In the rows, zero is written as 128.
Which row each row swaps with, under one turn or mirror:
timag: [107 142 126 134  77 123 114 143 111 147 127 119 135 114 126 117 114 134
 129 137  70 134 132 141 143]
Vata: [127 114 129 108  93 154 137 122 140 140 139 103 116 123 124 117  93 110
 139 117 128 130 111 175 128]
Foz: [136 173 109 155 128 121 159 132 135 119  93 130 140 116 100 134 114 134
 125 148 141 147 157 120 151]
Varo: [ 87 128 133 137 137 119  96 134 151 155 128 118 135  91  98 123 137 141
 152 146 107 130 128 135 134]
zaket: [113 149 127 138 116 171 133 112 142 103 126 106 114 118 100 130 102 142
 112 136 134 106 146 117 145]
Zirof: [ 91 135 146 128 130 132 119 164 125 132 131 124 134  98 144 116 132 107
 104 113  90 131 130 144 120]
vivod: [126 143 132 126 105 153 107 116 110 146 152 143 140 115 125 131  78 124
 116 129 159 136 129 153 141]
zulir: [121 134 123 125 121 125  86  81 160 126 124 132 135 105 111 120 133 130
 105 107 114 131 124 150 144]
Sifef: [128 129 129 126 131  92 153 128 132 116 100 113 133 103 125 131 144 129
  84 141 132 145 129 114 101]
Tiv: [160 123 138 140 130 129 121 130 121 140 128 114 143 132  96 130 141 105
  76 152 157 133 141 130 134]
sumor: [114 170 153 147 124 148 100 144 124 101 115 133 128 144 130 120 105 112
 123 136 129 141 133 150 125]
nufel: [102 132 130 139 117 116 108 173 113 134 131 130 139 147 147 123 120 113
 150 132 142 142 145 133 140]
Miveb: [145 102 130 115 125  96 124 152 172 142 112 141 135  89 121 109 130 124
 138 157 134 134 134 147 127]
Vub: [104 135 125 126  88 129 133  78 161 128 127 129 127 109  93 111 109 136
 118 150 120 129 133 138 127]
muv: [150 134 117 104 107 117 137 134 107 134 139 144 132 125 113 100 163 114
 133 105 107 123 137 113 120]
tekat: [155 129 141 105 109 100 156 128 137 153 119 135 138  99 146 106 113 111
 104 131 143 147 124 167 137]
Nodod: [133 135 136 120  96 148 127 132 113 155 130 146 126 121 144 102 119 117
 156 140 136 137 130 180 148]
tamum: [ 73 130 130 132  76 124 127 135 130 131 131 118 128 102 132 128 111 134
 119 135 112 137 136 128 103]
lemub: [113 136 113 144 116 133 147 132 154  92 106 102 128 123 101 124 107 120
 111 132  98 162 138 146 110]
topek: [164 128 141 140 102 121 124  94 146 131 131 114 133 157 138 122 128 107
 133 129 152 129 131 126 144]
pipu: [153 133 135 138  91 127 135  74 150 134 121 123 139 130 102 117 124 143
 145 113 118 131 134 126 154]
zir: [145 135  98 133 115 134 156 106 153 143 123 127 137 119 101 132 108 159
  93 140 116 134 137 145 166]
risim: [ 88 136 131 136 159 132 138 173 137 147 129 126 128 115 141 119 119 137
 107 122 152 130 137 148 129]
fefa: [168 142 141 110 122 138 124 125 149 150 141 134 122  81 122  95 129  98
 138 123 125 152 107 138 140]
mumo: [146 146 106 112 149 105 150 135 146 159 107 136 121 115  88 120 126 118
 143 130 115 142 119 123  99]
Veven: [121 127 133 127 128 128 114 169 121 132 130 104 126 116  92 123 119  91
 130 134 115 129 139 141 186]
Tevet: [140 114 140 124 132 102 124 122 139 161 106 148 159 114 129 122 119 129
 136 169 152 116 135 145 110]
Zum: [171 134 122 137 117 127 118  80 143 134 127 138 137  93 141 128 123 157
 117 132 130 127 136 127 147]
gofa: [150 130 143 127 156 129 130 159 143 132 136 132 133  85 119 117 136 133
  87 146 111 130 117 138 163]
kitig: [126 132 135 132 127 126 117 148 107 142 126 126 136  95 179 122 101 143
 156 128 115 130 140 137 141]
Bili: [ 80 136 132 136 132 118 125 148 127 153 131 122 132 112 153 127 122  92
 134 146 110 139 131 135 116]
namo: [141 114 130 142 139  83 125 135 118 108 121 114 148 127 117 148 123 112
 123 126 104 138 150 112 108]
defe: [151 131 126 128 120 144 124 140 141 116 131 101 121 106 130 126 104 112
 151 133 100 158 103 155 171]
rotud: [121 132 124 132  97 145 132 114  96 123 141 102 127 151 133 116 121 128
 121  99 119 106 147 155 131]
zegel: [153 136 117 132 175 130 128 156 117 131 131 125 134  98 149 121 126 138
  96 146 124 138 143 136 123]
dupu: [116 135 126 146 135 158 109 135 161 125 108 138 126 123  95  97 127 142
 146 151 140 109 151 129 137]
Vin: [112 134 117 159 125 119 112 132 134 125 103 134 161 137  94 120 125 144
 144 146 136 119 165 126 155]
tobe: [120 131 131 135  99 121 128 126  91 125 137 124 140 108  58 118 121 149
 126 143 117 130 120 134 152]
pag: [124 147 134 118 143  67 136 118 127 154 116 119 141 118 118 131 136 130
  97 117 132 151 135 118 118]
Febe: [ 84 139 124 128 102 135 132 128 108 118 136 123 131  87 115 114 147 150
 141 145 157 135 115 135 120]
Manez: [139 120 117 113 105 158 125 128 126 156 139 142 113  92 122 112  92 120
 144 142 146 143 105 152 154]
kovus: [145 138 119 127 161 133 135 161 102 136 120 123 132 124  86 122 110  94
 150 121 153 134 119 135 147]
dozul: [108 123 132 149 130 106 135 139 134 103 123  84 133 141 113 125 124 132
 110 123 104 128 140 168 111]
Kobop: [126 142 124 142 147 103 147 121  95 140 138 122 148 138 104 151 129 124
 111 120 158 129 138 107 134]
rer: [168 132 122 131 112 124 129 129  89 123 128 118 133 103 157 121 128 145
 121 144 169 132 129 140 135]
Bivu: [122 126 130 149 161 101 113 135 131 110 133 106 126 108 108 130 143 153
 118 117 114 119 131  98 127]
gog: [155 142 142 113 129 105 146 133 128 151 134 121 114  97 141 116 151 120
 107 107 129 134 115  98 124]
Bolum: [108 133 129 135 156 127  99 102 126 145 123 118 126 122 112 114 112  99
 142  86 129 133 130 145 116]
Dedot: [168 129 136 131 135 128 118 142 122 126 123 128 135 104  54 121 110 110
 142 121 135 129 126 138 118]
Kide: [168 122 108 144 151 115 169 146 112 130 132  99 146 118 115 144 130 128
 117 135 130 139 116 120 133]
rizu: [191 134 135 133  96 130 117 171 139 123 128 120 128 102 107 119 119 115
 123 127 137 134 133 141 143]
puzi: [149 130 131 101 118 149 148 121 155 141 116 133 148 104 127 125 115  99
 133 156 134 137 103 160 109]
rivit: [131 109 108 135 117  96 163 107 116 151 119  91 119 130 117 132 120 135
 110 104 142 118 140 137 125]
zosa: [147 129 120 129 114 122 132  60 101 134 124 120 124 121 103 126 134 130
 127 126 142 138 139 136 148]
liliz: [101 142 128 130 158 139 138  98 147 128 131 122 127  95  92 127 108 118
 133  97 105 129 139 133 114]
gamir: [118 124 115 127 131 130 150 194 135 139 127 124 137 119 116 117 112 131
 127 134 124 137 134 140  89]
luzip: [138 136 109 137 128 162 123 122 129 140 139 123 109 106 103 117 133 157
 144 142 151 114 122 102 160]
rora: [147 152 113 124 129 123 162 117 117 155 110  93 104 102 125 115 140 137
 109 135 141 150 103 113 140]
Vob: [146 149 108 139 122 157 145 149 126 136 112 130 115 128 118  80 151 122
 152 139 129 151 128 115 148]
fes: [ 99 129 130 140 117 130 124  72 131 120 130 114 131 100 147 121 110 107
 116 122 104 135 142 137 144]
Fisog: [ 92 134 108 138 125 129 112 163 130 115 127 116 134 138 135 118 106 161
 126 121 105 134 139 148 153]
Mas: [157 135 118 130  76 132 130 150 126 130 132 122 135 130  80 120 108 138
 165 115 120 131 126 139 126]

puzi pairs with zulir
sumor pairs with Tiv
gamir pairs with Bivu
Nodod pairs with zosa
dupu pairs with Dedot
lemub pairs with gofa
rer pairs with rotud
defe pairs with zir
risim pairs with namo

